In the data rows, the value 128 means zero.
Here are some numbered points:
[162 142 187  98 149 167  84 104 137  79 137  90 142 103  54 138  96 114 108 119 134 189 102] 0
[106 127 168 130 116 117  55  58  73 153 152 174 157 133 143 129 172  82 110 141 107 167 140] 1
[147 115 165 197 123 129 113   0 104 175 161 127 152 114  79 124 142  60 104 140 142 169 125] 2
[144 121 150 147 145 102  73  50 106 166 106 173 129 132  85 135 196 165 180 126  61 147 114] 3
[109 153 142 146 187  83 109  45 114 150 167 145  75 124 172 160 185  60 148 111 100 145 106] 4
[ 92 124 156 143 112 113  59  33  94 167 128 133 176 176  86 149 162 112 116 166 106 181 148] 5
[ 73 163 142 188 161 117 151 124 172 150  62 104 128 110 175  52  98 107 169  76 145 109 162] 6
[131 150 149 125 157 118  49  73 108 199 144  93 158 169  92 101 136  12 142 158 165 126 167] 7
[109 127 152 122  86 121  54  31  92 152 133 108 155 174 138 141 125 197 116 167 138 188 153] 8
[106 149 151 151 126 137  78 132  73 199 147  99 145 185  83  54 139  72  98 131 149 179 134] 9
[149 125 178 112 152 143  88  75 110  91 143 110 150 116  12 137 133  88 116 153 130 217 125] 10
[124 142 125 200 179 140 182  23 124 117 104 177 127  91  65 130 125 114  94 131 126  95 150] 11
[113 128 158  83  66 136  44 123  96 150 154 108 134 147 179 109 169 133  92 176 115 199 160] 12
[ 69  99 137  83 152 105  92 111  73  40 151 116 159 163 186 159 106 145 151 158 164 166 193] 13
[119 139 162 130 137 134  51  93  98 178 125 111 138 205  74  70 150 104 102 140 106 181 172] 14
[122 139 135 160 199 134 107  17 110 171 147 153 110 130  75  80 119  21 179 144 116 152 160] 15
[129 137 164 144  66 138  55  69  94 146 164  88 154 144  94 149 177 116 129 142 130 185 119] 16
[ 45 150 120 217 169 124 147  74 107 168 139 133 109 128 116  45 149  47 195 109 142 143 143] 17
[135 137 153 100 132  82 107  54 113 145 165 134 112 103 164 179 199 184 147 132  88 168  32] 18
[132 165 159 163 160 127  71  35 112 176 147 133 112 163  67 123 102  33  96 115 132 182 159] 19
[ 54 148 128 162 164 121 171 135 158 201  76 106 103 107 193  81  91  85 214 114 125 102 140] 20
[157 140 166 121 159 140 114  47 156 172 124  72 166 139 122 109  89  16 147 125 149 109 159] 21
[116 136 161 100 102 143 118 144 182 131 101  57 123 120 163  93  76  97 154 151 144 165 162] 22
[162 128 147 158 116 141 121 113  80 155 152  81 159 138 126  97 121  24  95 112 147 218 135] 23
[ 72 119 138 230 164 129 125  17 150 119 129 170 138 137  53 123 136 138 109 110 143  92 127] 24
[ 71 114 164 135  72 130  67 115 112 175 152  88 154 166  73 138 138 126 108 161 129 201 162] 25
[129 127 147 110 150 144 201  65 138  46 135 163 131 144  23  83 107  93 158 115 140 178  52] 26
[115 160 152 140 187 137  27 115 145 156 131  88 151 157 134 115 122  23 100 105 134 130 170] 27
[104 156 110 187 195 103 180 147 123 130  91 127 105 151 183  34 139  31 140 109 127 150 109] 28
[ 64 169 160 131 119 130  77  92 134 219 148 104 157 175  75 110 128   3 128 146 140 110 158] 29
[ 80  79 141 132 153 109 105  89  97  34 154 113 158 133 133 197  80 177 184 151 178 131 167] 30
[151 151 169  71 161 150 113 119 114  56 140  90 142 161  39 106 109  41 159 113 158 178 129] 31
[ 97 162 134  97 182  97 109 110 136 138 148  81 110 145 161  90 172  10 192 142 147 162 102] 32
[ 47  99 137 111 172 103 120 112 110  38 130 105 168 104 218 165  89 189 147 139 140 177 180] 33
[ 72 133 165 131 139 131  38 141 111 155 150  81 153 178 154 106 144  68  84 120 159 153 163] 34
[113 116 146 163  84 125  80  58  97 220 158  90 164 144  57 140 177 126 134 151 115 187 131] 35
[132 127 171 206 139 120  66 109  89 153 132 119 135 181  95  85 153  48  88 129 110 188 132] 36
[128 186 139 143 141 133 163 180 118 103 119  88 133 117 181  45 111  18 159  73 140 158 118] 37
[ 88 162 124 213 164 134 188  18 125 129 103 166 124 115  79 118 116  61 112 135 137 111 142] 38
[136 126 162  83  98 123  41 112  83 158 143 133 114 126 175 113 143 181 109 190  90 199 159] 39
[145 103 164 157 119 108  59  74 127 140 113  85 152 133  75 116 170 104 210 135 159 180 130] 40
[120 133 142 196 155 132 115  46 161 136 133 135 134 201  71  50 137  17 147 114 125 129 101] 41
[137 114 145 140 101 108  52  44 106 208 126  89 158 145 124 167 146  97 145 170 126 191 169] 42
[ 49 145 146 148 186 111 196  64 149 122 100 111 114 112 183  56 145  73 184 149 138 127 109] 43
[101 187 139 163 170 145 107 129 160 143 134 113 153 153 117  60 118   0  95  61 114 131 145] 44
[ 76 130 158 128 132 121  41  53  90 151 136 146 155 152  88 151 171  89 144 146 108 199 138] 45
[147 117 167 136 157 135  39  34 124 171 117 130 160 155 143 134 116  16 122 160 137 104 184] 46
[103 158 128 222 190 116  84  53  93 173 125 152 129 163  76 103 147  61 148  83 132 141 116] 47
[ 62 132  96 207 152 140 173  98 152 209 106 104 129 128 200  62 147  81 121 165  87  95 153] 48
[149 122 175 119 165 124  67 102  91  71 137 169 156 131  30 125 147  75 119 149  98 178 145] 49
[135 139 143 192 196 125 122  90 105 152 131 134 159 143  87  43 107   0 130 104 121 176 148] 50
New points follow, each followed by the numbers of its two nearest points above by angle, seen from the average point of the numbered points, smallest number first.
[116 142 147 204 159 139 149  30 180 152  72 110 149  99 116 140  97  53 126  80 149 126 157] 11 38
[115 109 157 111 147 117  46  28  96 174 137 139 163 148  94 154 157 158 126 149  85 171 184] 5 8
[134 151 166 162 130 133  53  73 146 176 137  79 167 144  74  93 139  34 121 115 157 149 156] 7 29
[ 71 131 138 159 163  96 118 160 160 243 118 149  86 118 154  62  87  68 187  70 126 146 142] 6 20
[ 95 122 155 128 154  69 132  86  96  98 143 148 118 182 162 131 211 125  96 143 110 166  63] 4 18
[ 96 130 159  78  98  77 107  95 124 121 162  92 130 163 152 171 193 192 109 128 133 183  79] 8 18
[141 102 136 209 147 121  64  53 146 226 118 153 152 103  84 144 128  59  79 144 105 169 152] 2 19
[ 87 168 142 199 165 128 159 107 172 130  38  99 136 121 138  68  98 115 126 112 142 114 160] 6 20
[113 133 150  99 141  87  81 104 138 113 159  83 141 135 228 192 187 106  85  93 152 157  85] 4 18
[ 67 154 143 168 168 109 129 139 159 221  87 138 111 117 176  60  88  73 200  83 119  91 146] 6 20
[ 64 173 102 198 166 137 131 104 109 230 118 136 106 115 110  96 143  49 195 101 141  82 139] 17 20
[107 177 158  88 124 171 118 166  95 166 159  81 116 114 185 122  73 100  87 111 105 155 153] 22 37
[116 127 156 116 125 140  72 103  71 148 148 133 147 185  59 107 177 134 163 169  55 158 116] 3 14
[ 76 126 172 154  97 127  30  63  98 158 163 132 173 160 113 132 140 104 107 138 120 165 162] 1 5
[ 43 166 133 203 165 131 157  79 135 188 105 132 118 118 129  42 136  43 186 138 126 100 135] 17 20
[ 91 148 187 111 110 142 115 137  78  97 138 106 146 155  48  95 150  62 138 125 134 200 138] 10 31
[106 144 141 212 136 132 187  74 189 152  69 115 128 146 113  56  84 156 121  97 118 112 122] 6 24
[ 33 150 132 124  91  91 110 113 187 145 130 144  63 161 146 131 156 209 108 129 142 140 112] 8 18
[116 172 137 153 180 144 186 173 124 120 102  96 120 127 107  42  91  30 162  77 141 154 117] 28 37
[107 159 183 109 146 148 101 177 112  55 137  83 153 134  94 112 126  44 128  72 139 178 146] 31 37
[ 88  74  97 119 146 129 122 167  88  43 162 136 114 181 158  80 143 169 130 149 193 143 145] 13 33
[130 176 157 181 210 123 132 122  96 117 134 136 150 105 137 128  90  69  93  65  62 143 128] 37 44
[109 121 145  63 204 140 127 163 102  51 137  84 159  92 192 166  69 153 136 105 158 146 125] 13 33
[ 99 150 140 140 155 137 158  83 110 154 125  99 119 156  87  20 131  30 210 147 136 174 136] 17 50
[115 124 174 123 158 119  67  93  77  83 148 169 151 150  25 142 143 130 125 112 133 179 114] 10 49
[115 140 120 192 163 131 158 155 105 158 111 120 130 165 152   0 140  19 148 100 149 118 143] 28 37
[121 186 146 103 145 145 112 169 128 215 126  88 115 151 172  40  93  77 143 141 118  75 134] 20 37
[ 43 170 141 183 165 143 165  89 114 155 117 137 116 109 116  45 133  35 203 125 124 115 136] 17 43
[143 117 154 170 143 100  30  38 112 150 127 127 164 182  85 126 153  95 113 152 142 141 177] 5 46
[ 55 150 168 123  96 142  96 130  85  93 145 120 148 165  20 138 134 133 164 133 100 195 140] 10 25
[ 73 113 157 129  91 125  31 116 110 147 159 108 163 182  70 152 152 100 141 132 122 179 181] 25 45
[114 114 165 133 102 127  50 101 100 136 138  97 173 181  68 130 143  97 105 115 163 192 170] 16 25
[ 25 153 151 121 122 120  55 134  99 185 144 113 134 205  67 111 134 133 126 141 160 140 151] 9 25
[ 92 124 120 130 177 134 154 185 147  96 117  74 126 167 150  54  81  54 152 104 179 165 135] 28 37
[145 154 158 138 190 128  77 116  86 144 131 111 166 165  80  68 139   3  96 138 129 156 157] 7 50
[183 164 164 102 135 160 167  75 141  65 130 103 138 117  57 129  70  26 147  97 140 174 118] 26 31
[115 145 139 124 163 116  41  51  85 168 145 153 164 149 116 130 184  83  77 142 103 167 160] 1 5
